In the data rows, 128 means zero.
Some points, each followed by its number:
[166 141 129 144 151 235  96 117 108 111 112 158 145 135 161 122 142 143
 158 145 191 138 124 178 132 116 149 133 155 169  75 107] 0
[143 114  92 159 108  97 110 131 139 103 178 135 151 114 143  95  97 112
 106 102 123 115 138  93 141  75  94  96 111 136 126 122] 1
[ 82 112 138  91 116 114 109 127 113 115  96 107 107  97  89 132  93 149
 115 108 104 146 134 116 114 129 118 114 136 113  91 121] 2
[151 147  94 174 150 132 200 174 137 115 205 128 123 145 182 150 115 172
 180 196 190 144 140 152 184 198 193 139 117 199 176 167] 3
[119 113 123 151 101 109 121  88  98 140 114 113  83 112 117 125  98  96
 150 152 112 117 112 148  85 134 106 121  96  85 136  87] 4
[112 108 115 126 133 126 146 135 136  92 141 130 158  96 126 132  80 147
 107 115 118 122 156  79 145 122 113 126 124 163 146 133] 5
[204  97 140 101 196 115 146 133 183 168 122 127 116  88 155 128  84 136
 168 173 156 122 138 163 130 168 113 148 125 153 145 136] 6
[152  84 104 126 122  89 134 167 155  93 155 120 165 132 157 140  94 115
 128 106 128 103 168  81 142 108  99 137 122 145 168 139] 7
[116 102 137 148 128 116 133 122  95 135 111 115 108 151  81 117 127  87
 127  95 117 110 102 170 127 120 106  86 112  99 118 112] 8
[140 167 114  94 133 182 115  70 147 106 110 151 144 152 193 147 193 147
 175 133 128 110 141  87 113 118 175 115 117 222 111 113] 9
[132 154 139 126 145 130 162 195 135 103 166  92 117 161 161 192 152 166
 138 137 157 133 131 155 135 165 206 119 109 132 104 163] 10
[116 153 102 148 203 176 148 115 189 148 183 159 111 121  85 101 162 113
 143  94 135 134 138 154 132 195 124  96 131 200  82 145] 11
[110 109 142 146 135 129 119 121 105 131  78 122 121 128  99 124 122 116
 137  84 143 131 129 187 135 113 133 104 133 120 127 132] 12
[153 126 129 150 146 162  98  71 114 110 129 118 132 118 143 127  99 142
 132 126 153 125 117 168 122 152 124 142 101 106 147  97] 13
[108 109 142  90  99  81  90 163 109 100  96 101 115 136 126 139 135 167
  94  99  93 121 114  94 113 128 144 106 120  80  86 142] 14
[ 87 123 122 104 132 113  92  82 129 105  94 101 134 108 127 115  92  93
 151 128 102 139  95  71  63  79  81 130  78 136  96  85] 15
[169 113 141 227 175 155 178 172 142 255 209 250 159 167 180 210 222  94
 153 255 149 223  86 145 118 255 165 218 175 178 255 129] 16
[140 121 113 128 134 134 130 147 154 102 166 137 160 145 157 128 135 120
 120 109 120 117 179  97 151 142 102 145 149 168 162 135] 17
[144 125 120  87 100 115 101 114 137 144 112  95  79  92 103 111 109 123
 105 117 110 123 114  84  74 124  81 147 136  75  77  82] 18
[120 117 142 135 123  98 121 116 106 145 101 108 133 121 110 115 135 116
 136 122 125 124 130 159 118  98 112 134 139  92 144 138] 19
[ 62 104 146  77  89 112 133 137 106  96 117 107 115  94  74 120  96 189
 117  93  90 132 145  89 144 153 140 119 129 101 113 150] 20
[127 185 144 120 146 210 182 147 151 179 178 195 161 169 135 148 182 139
 119 186 173 181 151 160 139 214 178 187 175 208 186 154] 21
[114 124 146 134 115 122 126 136  98 140  77 104 127 140  96 115 130 128
 117  99 113 114 117 149 132 101 130 116 131  92 127 140] 22
[ 68 126 119 107 152 165  94 120 143  87 178 129 113  96  96  79 123 122
 108  89 109 110 148  86 115 159  74 135 161 137 140 144] 23
[131 119 140 120  87  83  99  96  97  87  99  83 107 123 109 130 102  91
 131 131 101 113  98 140  88  92 103 108  80  73  83  96] 24
[ 83 112 155 105 101 120 116 148  87 132 118  99 136 112  91 122 119 183
 134 114  89 117 151 105 156 115 136 145 166  90 165 175] 25
[ 92 133 126 126 190 180 119 114 169 141 189 164 107 134  97  74 162 128
 113 106 102 142 154 121 138 207  80 120 152 192 100 130] 26
[ 77  97 151  68  96 107 128 129 109  97  84  97  85  96  84 126  92 170
 100  91  93 135 129  94 120 148 138 109 139 100  80 129] 27
[116 118 126 110 104 119 122  93 118 128  77  75  95  85  90 124 100 106
 109 132 135 114 118 123  84 105  93 135 142  70  78  82] 28
[107 105 141 123  90  78 110 111 100  92  73  71  90 120  82 140  99 111
 114 105 103 121 104 127  93  92 112 104 110  64  72 107] 29
[153 107 132 164 112 112 114 128 122 103 106 122 150 153 120 149 150 115
 117  93 124 112 102 169 140 117 119 106 107  98 107 132] 30
[ 74 113 151  80  72 102 149 143  99 108  98  87 103  86  69 127  76 176
 132 113 106 136 149 111 124 142 136 120 168 106 111 138] 31
[112  95 142 116  81  80 110 121  92 101  98  62  87 143  76 124 104 105
 134 113  82 120  90 118 101  82 111 103 100  67  79 106] 32
[161 145 121 138  84 211 112  82 120 146  98 122 108  95 115 108 103 115
 108 142 165 111 105 150 116  93 129 168 129  81 120  84] 33
[128 117 140 137  92 101 105  98  92  80  97  85 104 124  94 118  95  83
 123 110 116  94  93 157 113  98  99 112  94  50  82  92] 34
[112 180 145 138 168 217 117 113 151 119 186 172 151 173 132  88 193 129
 107 150 104 133 198 124 173 206  99 157 162 214 145 124] 35
[115 215 116 196 152 200 255 223 178 123 244  90 108 153 161 245 170 153
 223 175 255 175 166 231 161 214 255 126  64 208 175 196] 36
[ 81 141 120 124 163 171 163 141 145 120 190 135  91 142 132 108 143 141
 147 149 138 143 153 119 156 203 128 131 133 194 124 133] 37
[ 99 123 118 119 139 127 139 128 129 132 125 117 123 151 105 117  99 107
 151  97 115 105 110 115 132 116 105 114  90 149 114 124] 38
[ 88 187 148 114 204 239 169 158 180 255 107 255 111 210 255 176 180 138
 138 243 186 145 112 184 216 134 255 158 164 255 255 216] 39
[162 136 138 119 104 129  70 139 120  99  88  88 109 137 116 127 100 111
  95 103 119 113  91 122 106 107 122 152  79  54  90  86] 40
[131 107 134 101  79 117  82 110 110  85  92  79 102 120 103 134  94 100
 102 109 119 114  90 130  95  92 105 136  83  44  85  84] 41
[226  94 132 130 195 114 142 155 197 155 141 147 153 114 174 139 117 125
 159 168 154 127 149 156 149 155 111 148 112 171 182 144] 42
[103 128 136 112  81 120 120 113 108 112 104  88  65  91 104 114  91 131
 128  88 146 104 136 134 104 115 111 121 141  79  62  96] 43
[108  95 139 116  82  77 127 125  85 113  86  72  93 159  80 130 114 103
 133 104  77 106  89 127 103  93 113  94 102  52  94 122] 44
[144 117 110 154 139 104 126 111 125 111 151 141 141  85 151 117  89 114
 106 121 126 108 136 101 124  87  97 117 133 149 172 149] 45
[126 126 124 141 101 166 128  97  94  99 106 113 119  70 112 125 121 101
 134 115 170 108 137 181 106 101 119 123 114  65  92  97] 46
[122 191 147 129 174 226 119 125 150 115 190 176 156 175 137 101 205 137
 117 140 103 146 209 129 173 216 101 167 197 223 162 120] 47
[159 148 119 118 128 141 112 126 128 112 132 117 116 128 128 135 124 127
 116 138 115 118 118  93  99 112 117 136 127  90 100 105] 48
[113 144 119 131 140 129 139 139 128 189 124 129 132 178 131 120 172 138
 128 139 125 137 155  95 134 107 124 151 151 102 175 150] 49
[111 118 122 129  95 162 129 113  97  99 103 112  90  73  92 114 109  94
 156 124 175 109 150 176 108  97 120 114 142  79  82 101] 50
[165 125 121 176 157 138 109 133 126 147 152 170 145 120 181 138  98 113
 124 176 139 119 109 122 143 132 138 132 148 173 199 146] 51
[205 159 133 111 153 186 127 143 143 114 149 139 138 156 174 141 149 137
 130 148 127 114 134 102 109 144 134 161 134 141 114 126] 52
[112 121 151  87 118  98 107 155 107  96 112  99 122 132 124 153 119 170
 100  96 100 119 122 108 117 141 154 117 144  96  83 140] 53
[187  98 102 176 158  97 146 131 148  91 202 168 219 100 209 124  81 144
  97 154 138 113 145  90 171  81 104 148 159 200 208 177] 54
[120 131 125 125 120 134 127 103 104 115 104 100 129  62 137 123 124  94
 130 132 148 116 129 151  99  87 109 131 105  74 102 101] 55
[160 134  92 160 169 137 147 100 167 135 181 161 139 103 143 109 129 128
 120 131 126 120 139 120 124 137 110 105 134 175 137 143] 56
[110 115 114 117 138 117 115 100 137  98 116 115 150 109 140 125  85 104
 132 121 114 129 116  71  92  87  90 129  88 153 120 103] 57
[122 108 131 131  95 131 117  90  96  94 100 103  89  97  89 122  87  97
 134 113 150 111 128 176 100 105 112 102 125  74  86 101] 58
[118 203 179 102 170 255 231 180 159 255  89 255 149 244 231 237 171 121
 158 255 253 213 117 233 204 203 255 233 187 255 255 192] 59
[103 115 160 130 113  64 112 158 104 137  88  94 134 157 118 146 158 148
 118  89 103 114 109 151 137 110 170 109 148  96 128 158] 60
[111 127 132 125 110  76 107 104  88 122 102  82  76 104  73 113  94 113
 126 104  98 121 137 125 106  79  79 109 117  51 128 113] 61
[100 154 115 134 127 121 141 126 104 149 104  79 136  77 153  97 179  90
 146 161 154 124 165 142  77  78 126 112 119  84  78  95] 62
New points follow, each followed by the numbers of its three nearest points above, smallest number first.
[158 167 128 165 148 147 144 138 175 189 181 155 163 118 195 208 142 120
 131 192 166 158 140 111 136 126 133 162 174 125 255 170] 42 49 51
[111 126 121 176 133 108 151 123  86 201 134 137 110 144 134 141 152 110
 164 235  92 159 122 141  66 213 129 150  92  76 204  90] 4 19 49
[155 137 156 147 100 103 124 141 100 113  79  90 134 177 108 180 162  95
 135  88 108 101  95 172 128 111 155 123 114  78  89 124] 22 30 60
[166 135 129 201 200 150 175 172  85 129 241 141 166 210 144 122 112 178
 187 200 202 172 166 131 200 227 205 156 182 239 172 157] 3 21 37
[174 143 127 125 122 195 144 158 151 166  98 208 132 148 178 156 114 129
 138 196 140 142 108 115 149 132 158 176 115 198 183 133] 42 51 52
[201 133 130 111 128 167 114 147 131 114 131 123 121 140 146 138 118 146
 121 141 129 100 104 103  97 126 119 152 133 107  77  97] 40 48 52
[ 90 154 128 130 119 102 110 121  94 130 115 115 115  76  69 100 116 123
 170 100 135 137 175 144 138  90  91 133 163  90 154 116] 12 19 61
[ 81 128 137  97 112 109 128 114 107 108 119  98 130  73  99 118 101 152
 134 118 113 129 140 116 127 132 104 128 135 115 102 111] 2 20 31
[139  97 143 130 141 123 140 162 129 154 151 166 119 138 145 156 133 155
 122 190 111 167 122 109 116 220 148 153 175 138 178 132] 37 49 51
[ 90 117 124  97 113  81  97  78 122 138  87  97  87  92 110 132  77 112
 124 146  78 124 102  76  58  77  71 117  89 100 112  79] 15 18 28
[192 132 103 192 193 129 143 155  99 169 229 143 180 196 129 124 114 181
 154 158 170 161 151 106 206 197 177 135 157 214 141 142] 3 37 51
[102 112 127 102 106  80  77  91 124 133  66  86  95  91 111 118  87 113
 114 136  79 121  99  78  74  87  74 130  73  98  99  82] 15 18 24
[113 132 109 131 150 143 138 104 148 162 138 150 107 148 116 114 155 107
 158 121 116 120 117 138 138 132 125 115  90 155 107 117] 8 38 56
[231 170 148 137 143 134 144 199 126  74  80  97 161 213 182 156 210 117
 159 136  86 119 151 122 129 109 164 181  69  92 116 120] 30 48 52
[112 118 148 130 132  76 118 128 108 169  94 115 132 147 105 110 152 127
 144 109 109 137 135 158 133 105 116 135 149 108 173 161] 19 22 60
[ 88 112 156 103  79 124 137 156  83 146 121  97 134 113  71 115  98 182
 134 126  90 135 154 106 154 117 136 148 177  84 170 159] 20 25 31
[159 144 154 137 102 107 108 155 106 101  73  86 137 185 140 166 180 105
 125  97 104 118 109 150 128 104 166 139  91  75  81 112] 30 40 60
[155 139 126 135  87 212  91  74 109 127 100 126 114 107 120 129 113 112
 111 128 171 116 105 171 115 104 132 154 120  96 113  83] 13 33 46
[130 158 119  84 138 188  79  77 143 110 100 158 126 136 177 135 176 121
 161 155 118 124 143  83 118 117 142 122 140 213 108 115] 0 9 52
[210  83  99 216 122 119 122 128 153  71 190 193 224 116 189 120  74 159
  90 111 147 129 125 154 200 129  96 149 164 152 212 182] 45 51 54
[150 119  87 152 133 118 138  94 143  98 163 155 140  71 178 105  88 118
 114 148 124 111 126  78 107  77  99 101 124 162 162 133] 1 45 56
[131 134 114 181 138 172 112  98 147 109 178 184 138 100 117  85 128 127
 157  93 139 162 117 141 161 157 119 104 135 149 126 147] 11 26 56
[172 101 117 164 103 115  99 147 144 106 150 156 181 147 156 146 146 138
 110  86 127 143 124 148 172 136 107 117 127 114 132 144] 1 17 30
[ 51 138 123  85 165 127 100  86 154 141 136 143  99 134 123  88 184 108
 109 124  92 131 149  82 111 155 104  99 136 172  65  94] 23 26 38
[147 106 123 157  99 110 117 124 113  96 121 124 144 142 119 132 113  93
 121 104 122 107  96 150 138 100  96 124  99 103 121 116] 8 19 30
[105 118 106 122 159 158 161  96 151 199 112 168 103 141 132 124 132 121
 153 141 146 118 107 150 138 105 142 115  91 168 123 120] 12 38 56
[162 148 134 183 166 146 172 152  97 137 193 110 138 197 123 159 135 144
 176 162 180 156 130 149 178 192 189 146 148 179 135 141] 3 10 37
[173 127 115 138 109 148 110 125 125 145 130  99 137 130 123 111  99 111
 109 131 139 129 102 113 128 111 108 158  87  96 122  90] 13 40 48
[ 88 118 128 117 123 135  96 116 127  87 145 109 110 108  92  99 116 111
 112  94 107 111 126 104 112 133  87 129 134 108 118 127] 2 23 38
[ 78 133 122 128 143 141 136 117 141  87 176 112 120 109 100  96 131 120
  92  71 102 109 160  83  97 148  92 134 162 120 143 135] 5 17 23
[171 107 141 209 146 149 160 169 125 205 195 214 151 161 163 154 166 139
 169 255 134 181 136 130 162 244 146 195 212 166 255 152] 16 21 51
[ 65 103 149  95  99 107 117 143  87 122 108  96 119 115  86 108 116 167
 117 105  89 120 135 102 139 118 138 123 168  80 136 163] 20 25 31
[185  92 131 102 182  85 120 104 162 119 128 113 125 106 152 141  97 114
 147 157 126 132 102 136  97 142  96 128  87 126 134 113] 6 13 57
[151  97 135 192 188 156 158 162 148 203 199 226 133 158 161 165 189 109
 154 255 134 181 117 134 129 255 124 182 202 186 255 132] 16 21 51
[111 117 162 119 108  71  98 156 101 133  79  89 136 158 130 151 173 160
  98  91 104 111 101 147 124 114 178  97 137  91 100 164] 14 53 60
[167 129 141 120 116 144 127 103 123 144 126 107 118  92 159 129 132 128
 145 129 155 120 133 158 100 110 106 140 111  62 122  98] 13 46 55
[ 74 153 135  94 145 165 154 128 152 161 123 169 123 112 148 114 137 139
 144 104 161 117 139 151 178 120 173 118 145 216 149 168] 17 37 56
[121 122 118 151 120 158 113  89  89 131 122 109  92 103  94 114 108 108
 133 147 130 146 121 173 102 165 130 119  70  87 136  91] 4 13 58
[175 136 127 197 173 125 175 142 130 100 204 175 141 160 171 110 147 133
 157 221 175 186 119 145 166 220 169 161 174 190 204 151] 3 21 51
[124 145 103 153 180 168 137 109 170 132 171 170 144 114 158 102 156 114
 114 116 133 123 143 130 137 160 117 110 139 207 131 154] 11 26 56
[ 90 112 130 126 103  78 104 107  95 121  95  86  79 122  49 128  98 113
 116 129  85 123 124 111 108  78  72 102 129  44 122 112] 29 32 61
[118 113 130 147 133 165 122 106 101 111  93 131 104 109  76 124 109  95
 143  99 159 124 131 199 128 124 122  93 125 120 104 115] 12 50 58
[159 102  99 153 158 124 145 139 149  95 162 147 199 109 185 127  63 129
 110 132 141 114 162  79 157  99 111 143 144 200 191 160] 7 45 54
[ 98 112 134 112  84  84 111 106  97  90  67  74  76 104  81 130  83 112
 115  96 109 116 115 129  93  90 101 101 105  66  76 100] 24 29 32
[ 82 120 135  77 132 134  98 126 131 115 104 131 117 103 121 122 123 158
 117 110  81 145 144  89 128 157 128 110 134 158  79 110] 2 27 53
[ 99 119 131 128  84  90 122 166 114  93 125 119 121 125 116 100 117 155
  90  90  87 110 121  74 113 108 101 100 148  74 108 140] 2 14 53
[115 106 134 138 104 114 108 139 109 116 131 125 142 112 113 132 121 154
 121 127 100 120 143 109 152 120 114 137 152 113 176 157] 5 19 25
[151 113 120 170  93  94 100 153 139 128 127 141 164 156 136 137 169 113
 100  98 120 125 149 139 147 100 112 115 118 122 156 115] 1 19 30
[184 109 106 135 193 114 164 164 167 111 192 165 203 104 186 129  81 129
 129 159 143 115 161 113 182 114 109 145 142 207 196 181] 42 51 54
[118 117 118 165 104  88 119  83  97 160 128 115  80 122 135 127 104  91
 158 179  83 122 100 127  73 152  98 131  70  82 164  77] 4 19 24
[208 133 131 104 123 167 130 131 136 145 118 112 101 131 153 128  97 123
 115 127 123 111  99  93  96 115 103 167 121  82 103  81] 18 40 48
[121 126 132 106 115 112 126 120 116 117  96  90 132  79 133 127 135 119
 109 126 126 123 123 119  89 109 117 133 117  97  88 110] 28 48 55
[129 122 139 184 169 156 153 149 142 199 205 208 143 152 149 159 188 109
 135 255 128 184 116 121 118 255 130 189 176 168 255 128] 16 21 51
[176 129 132 109 119 133 116 142 128 116 113 100 116 126 140 136 114 136
 121 144 121 111 115 104  89 121 115 148 114  83  78  95] 18 40 48
[ 69 122 126  94 130 120 114 104 132 110 126 118  80 120 104  97 134 117
 109 107 111 117 138 107 104 135 105 107 137 127  75  92] 2 38 43
[ 69 159 106  89 141 113 113 127 140 150 137 125 101 175 131 109 218 131
 131 117 132  97 198 113 115 126 160 115 157 137  76  83] 48 49 62
[140 146 104 139 158 123 142 114 164 111 154 186 171 108 170  98 138 136
 115  98 128 126 114  91 164  99 133  99 116 204 142 170] 17 45 56
[223 101  97 202 145  90 132 131 147 108 221 202 227  96 234  88  82 165
 113 173 138 120 122 131 194 143 115 147 162 194 237 192] 42 51 54
[170 135 104 219 126 171 112 101 148 117 194 203 167  93 123  87 116 140
 180  93 166 184  98 176 184 152 146  94 134 133 137 163] 13 51 56
[ 54 128 106 157 122 111 181 149 130 132 118 103  82 195  66 126 109  89
 174  88 134 124 103  85 116 116 102 113 103 104 119 138] 8 22 38
[161  96 134 104 188 126 127 116 164 143 111 128 107  81 135 139  76 154
 143 144 135 118 133 147 113 168 116 121 115 147 139 136] 6 13 42
[ 99 126 133 111  82 138 129  98 107 116  95  99  67  90  82 114 105 125
 144 111 158 109 144 139 103 110 112 121 136  83  66  91] 43 50 58
[255 149 171 134 135 201 104  96 165 194 162 143 108 159 255 135 148 186
 207 215 155 167 124 111 117 163  81 164 120 116 157  91] 6 42 52
[123 134 119 131 119 102 118  99 104 130 126  91 152  62 160 116 129  97
 130 154 132 116 131 138  68  81 105 124 109 101 104 108] 19 55 62
[116 116 129 128 100 106 116 102 112 107  92  70 109  86 114 142  85 103
  97 111 131 122 111 126  76  99  92 133 115  74  77  76] 28 29 41
[ 72 112 146 122 112 106 121 152  90 141 118 108 140 129 103 117 128 167
 123 113  89 122 138 109 150 107 127 135 155  97 165 173] 19 22 25
[127 131 138 155 136 203 106 112 105  99  97 141 124 117 121 119 107 121
 160 115 187 126 139 193 133 112 143 118 154 143  86 110] 0 12 50
[225 226 160 175 255 214 255 194 164 200 214 180 188 255 255 229 213 216
 255 255 255 255 117 244 175 255 255 255 199 255 236 180] 16 36 59
[ 98 121 145 119 101 117 120 144  97 136  86 102 118 130  98 137 141 138
 117  98 125 110 124 146 126 104 153 119 155  85 111 141] 19 22 60
[115 114 143 165 137 153 130 110 108 138  81 133 117 119  80 124 110 113
 153  77 161 122 137 202 134 121 129 102 140 127 127 132] 8 12 22
[ 67 105 159 101  83 110 104 150  85 140 111  97 132 119  90 133 114 182
 127  87  90 129 140 103 152 122 149 134 157  94 150 168] 20 25 31
[112 120 132 110 125 120 129 123 125 127 105 123 127 142 130 125 131 122
 130 118 104 117 101 119 137 103 138 107 107 155 119 146] 19 22 38
[ 73 152 110  88 101 124 105 111 135 140 128 133  89 161 145  74 196 149
 131 134 137 110 181 128 109  93 172  98 132 128  68  88] 43 48 62
[ 63 134 130 124  87 137 109 155 111 121 136 126 142 118  95  87 116 179
  95  97 107 144 144  84 130 112 114 131 152  75 159 180] 2 20 25
[133 112 127 148 103 117  95  90  92  93  91  94 132 123  86 119  70 109
 128 118 120 100  89 156 128 102  84 129  84  67  97  88] 24 34 41
[151 180 132 123 131 176 106 115 139  82 130 126 138 158 137 145 173  99
 128 122 121 129 155 129 126 135 145 156 138 150 142 133] 17 48 52
[ 90 109 123 129 173 133 130 139 140 136 157 129 115 126  82  90 126 128
 116 104 103 133 124 101 120 156  83 114 143 129 126 152] 23 26 38
[107 128 100  96 179  92 137  80 167 167 188 108  78 148  67  85 174 129
  96 122 109 103 157  79 113 167 127 107 150 126  62  97] 11 23 26
[197 138 130 108 144 127 116 152 139 128 128 113 106 134 148 134 111 161
 123 134 110 113 107  79  89 145 124 149 121  80  65 113] 18 48 52
[111 113 131 112  98 102 122  99 105 128  81  77  85  98  76 118  96 110
 114 123 121 115 118 126  91  97  95 122 135  63  90  94] 28 29 61
[147 129 124 190 165 139 186 178 102 140 219 129 159 199 120 115 148 157
 164 150 189 159 164 126 207 197 183 145 165 215 154 147] 3 21 37
[ 90 119 148 113  89 124 122 153  89 155  97 104 136 122  98 114 129 168
 124 101  84 138 146  99 149  97 128 146 159  75 172 179] 19 22 25
[ 97 111 140 109 110  87 108 140 106 105  80  96 107 138 109 131 125 140
 102  94  84 133 105 102 101 111 129 115 112  92  83 131] 2 14 53
[ 74 117 126 117 176 159 116 126 147 102 191 132 114  91  81  66  99 127
 111 102 105 118 140  90 118 174  63 121 153 140 118 144] 5 23 26
[168 151 143 154  73 112 128 143 104  96 106  89 145 186 120 168 169  86
 144  83 106 117 111 168 120 106 158 142  88  74 100 107] 22 30 40
[ 80 131 135 122 144 153 113 107 127 101 161 129 113 125  87  91 128 127
 116  95 113 113 154 118 119 155  90 124 165 134 122 121] 2 23 26
[124 143 138 148 155 131 163 144 139 160 123 133 154 144 149 174 125 145
 174 128 175 152 135 161 124 134 138 135 179 108 207 176] 19 49 51
[117 122 127  99 130 108  91 103 132 109  82  94 122 116 131 129  96 102
 143 118  97 139 100  73  65  96  94 142  79 113  98  85] 15 24 57
[107 114 126 135 150 158 132 100 135 158 105 149 113 126 115 108 125 118
 155 114 153 123 129 177 141 125 132 102 124 156 111 126] 8 12 38
[120 154 152 162 180 180 203 158  98 160 204 173  93 182 166 151 187 101
 155 255 213 206 126 161 127 235 209 185 209 221 237 156] 3 16 21
[116 136 138 116 103 159 105 126  98 132 120 115 128 112  93 118  94 154
 134 125 117 125 150 109 149 106 118 150 162  95 144 143] 19 22 25
[168 153 120 143 157 142 165 149 128 147 165  95 105 131 167 192 126 138
 157 172 157 158 114 131 115 164 174 140  89 161 163 117] 3 10 52
[120 115 142 101 102  97  95 131 114  82  68  86  94 133 105 138 109 127
 109  92  90 127 102 106  92 115 129 126 102  78  59 109] 29 32 41
[ 89 135 135  96  81 128 127 118 102 114 102 101  85  84  78 110 103 136
 152 102 155 119 151 144 112 111 111 115 154  97  84 102] 43 50 58
[128 126 123 149 103 174 128  95  91  86 104 120 116  74 108 132 116 104
 133 112 173 110 138 189 113 108 124 121 119  70  94 100] 46 50 58
[121 152 119 101 130 198 138 130 162 163 112 226 123 121 166 146 114 124
 106 164 141 132 113 109 155  99 168 138 119 250 159 162] 9 51 56
[108 131 144 117 102 119 104 126  99 115 105  97 134 118  91 121  92 148
 133 120  90 128 138  94 144 100 114 149 131  85 145 142] 2 22 25
[147 117 122 167  96 192 116  85 101  95  99 123 137  82 121 122  93 121
 132 122 181 118 127 193 124 111 130 143 111  66 108 106] 33 46 50
[181 126 140 102 123 139 125 151 123 122 115 111 116 137 146 130 110 154
 127 145 111 112 115  94  99 125 122 140 120  98  88 114] 48 52 53
[121 134 124 122 121 122 141 105 113 126  96  83 155  55 144 112 143  91
 118 144 148 116 124 144  78  83 102 143 114 101 102  98] 46 55 62
[ 51 186 101  74 114 151 123 121 135 147 153 101  84 195 118 147 235 157
 155 115 165 146 216 129  91  94 215 112 181  85 101  92] 10 49 62
[120 165 110 121 141 100 108 107 126  85 120  91 128 126 123 146 152  97
 123 133  89 138 129  89  87 101 138 114  93  87 110  94] 24 48 57
[106 162  99  98 130 157 144  87 152 102 137 125 110 130 167 169 169 142
 171  94 137 111 123 102 114 112 176 113 110 191 124 133] 9 38 52
[179 131 105 188 186 147 111 138 139 171 201 210 158 106 225 130  86 117
 130 229 141 121 121  92 154 148 133 143 169 222 255 165] 42 51 54
[190 128 129 108 120 116 137 151 149 116 134 121  95 124 122 113 121 147
 135 126  88 133 116 110  84 131  88 146 108  64  65 126] 18 40 48
[156 119 135 104 137  99 118 128 135 142  92  96 121 123 138 131 103 121
 122 117  92 117 102 108  87 118 107 152  81 103 116 108] 40 48 57
[105 128 130 130 153 167 113 114 135 106 154 138 120 126  81  94 123 124
 104  81 118 126 128 138 133 171  84 127 130 136 108 125] 23 26 38
[120 108 147 120  93  82 123 136  92 119  83  78 110 166  97 144 134 109
 127  99  88 108  91 142 108  99 136  99 113  64  90 126] 29 32 44
[ 74 151 124 126 166 169 113 112 160 131 188 151 114 142  96  75 157 125
  90  99  95 127 170 111 140 200  90 126 169 181 109 125] 23 26 37
[ 99 126 133 125 153 157 115 116 138 110 148 130 110 119  80  92 125 129
  99  79 116 120 134 129 120 166  89 122 141 134 101 126] 23 26 38
[118 151 166 141 174 162 216 167  88 199 150 157 181 193 122 174 209 132
 142 255 196 210 110 171 102 237 205 201 186 159 208 144] 3 16 21
[ 87 112 135 103  65  92 131 126 103 101  97  77  73  82  89 126  78 139
 132 108 135 118 141 132 102 120 113 112 151  84  75 104] 2 31 43
[217 121 113 148 116 129 140 152 163 130 171 156 137 131 139 108 138 136
 142 111 109 139 124 139 115 133  70 140 107  81  97 131] 30 48 52
[149 123 121 140 118 156 113  82 111 121 122 106 132  96 140 108 105 115
 129 139 146 115 109 146 112  92 109 148 103  95 109  94] 13 46 55
[160 164  85 135 171 150 133 113 111 103 197 123 150  93 145  97 109 133
  97 161 139 138 127  87 134 105 158 105 104 187  96 142] 5 45 56
[ 96 118 136  99 136 135 134 126 139 126 124 125  98 113  88 107 124 157
 108  95 104 141 137 120 127 175 128 108 137 139  83 133] 2 20 27
[ 55 130 134 116 148 171 100 126 140  84 162 139  99 103  86  66 127 121
 103  79  94 125 152  74 119 168  64 133 159 150 131 125] 5 23 26
[120 167 135 122 205 198 202 140 148 195 143 217 201 167 194 146 202 141
 136 216 182 168 116 147 157 200 200 163 150 255 214 187] 3 21 39
[165 117 135 123 110 117  80 131 120  91  82  88 107 144 124 148 111 124
 110 117 107 114  98 112  94 115 128 148  96  62  80  99] 40 41 48
[184 137 130  94 134 179 113 124 126 131 133 125 112 128 142 107 104 148
 142 128 150 105 121 113 100 128 118 144 155 107  68  95] 18 48 52
[ 78 135 136 102  89 124 125 111 103 105  98 104 108  69  86 117 103 145
 135 121 131 134 150 133 136 134 106 117 148 106  93 101] 2 31 43
[ 93 124 140 121 162 138 118 143 132 113 158 121 129 120 109 100 128 140
 108 102 110 110 126 113 124 155 107 113 144 130 110 149] 5 23 38
[108 122 124 104 128 115 108 109 135 109 105 124 126 111 128 125  94  99
 128 110 101 132  99 106 122  90 105 123  74 149 117 110] 15 38 57
[190  95  96 197 117 104 129 123 151  74 177 178 203 107 180 114  79 142
 101 109 142 122 124 135 180 108  91 136 151 146 191 169] 7 45 54
[ 88 112 137 108 115 111 140 117 104 121 108 112  98 101  88 133 110 149
 132 143  88 141 122 112 112 167 120 123 121 105 119 108] 2 27 31
[126 155 143  95 159 185 227 160 159 205 144 210 181 155 145 170 135 129
 155 184 189 193 120 164 164 176 206 175 157 239 199 169] 3 21 39
[168 115 109 164 124 127 117 112 133 114 151 150 165  93 174 130  77 125
  90 126 137 103 111 111 149  98 113 145 133 148 185 142] 5 45 51
[120 148 128 124 163 173 142 111 150 142 140 182 144 138 153 114 154 119
 128 129 133 111 111 145 155 135 148 113  95 210 156 159] 37 51 56
[115 113 151 125 115 128 129 135  95 166 111  99 140 125  90 117 114 176
 137 120  85 136 155 103 166  95 130 160 160  78 186 178] 19 25 49
[231 149 140 115 139 142 130 176 138 102  99 106 138 182 175 155 175 134
 141 138  93 114 133  99 101 121 146 177  84  82 102 108] 40 48 52
[171 102  92 185 113  95 117 102 148  94 167 167 157  90 158 130  96 111
 106 141 123 119 120 108 123 109  89 111 135 148 181 135] 1 45 56
[175 125 145 221 176 184 217 198 152 196 225 214 146 154 158 204 193 107
 180 255 190 193 126 193 149 255 192 195 190 222 255 169] 3 16 21
[141 124 121 146 141 173 181 152 150 174 136 205 166 149 184 170  98 125
 125 189 166 147 133 109 156 145 158 167 137 221 220 145] 21 42 51
[183 103 125 188 127 112 103 134 131 106 168 165 158 146 155 150 146 121
 128 154 125 120 120 146 141 159 109 131 157 146 192 138] 17 51 56
[123 149 137 116 129 118 112 140 133 107 113 106 128 170 127 114 170 106
 123 112  87 127 136 117 118 130 134 136 106 113  91  97] 22 38 48
[181 133 136 119 116 146 121 144 120 110 110 112 125 150 138 149 138 132
 122 120 123 101  98 127 107 120 130 140 120 101  80 106] 30 40 48
[173 108 120 166 115  85 109 120 125  93 155 143 168 110 152 107  88 122
 109 150 125 119 104 131 141 119 119 128 136 131 159 142] 1 45 51
[145 117 129 167 101 183 113  90 102  95  93 122 130  97 115 130  91 112
 128 111 173 116 118 194 121 113 128 135 109  78 101 105] 46 50 58
[ 82 111 131  97  87 115  99 158 115  96 137 117 116 105  89 122  86 184
  96  63  83 148 134  78 127 149 133 110 128  89 106 159] 2 20 27
[ 62 127 125  93 149 165 108 110 141  94 157 134  92 101  86  86 121 110
 113  79 103 103 144  74 107 147  78 125 154 150 126 127] 23 26 38
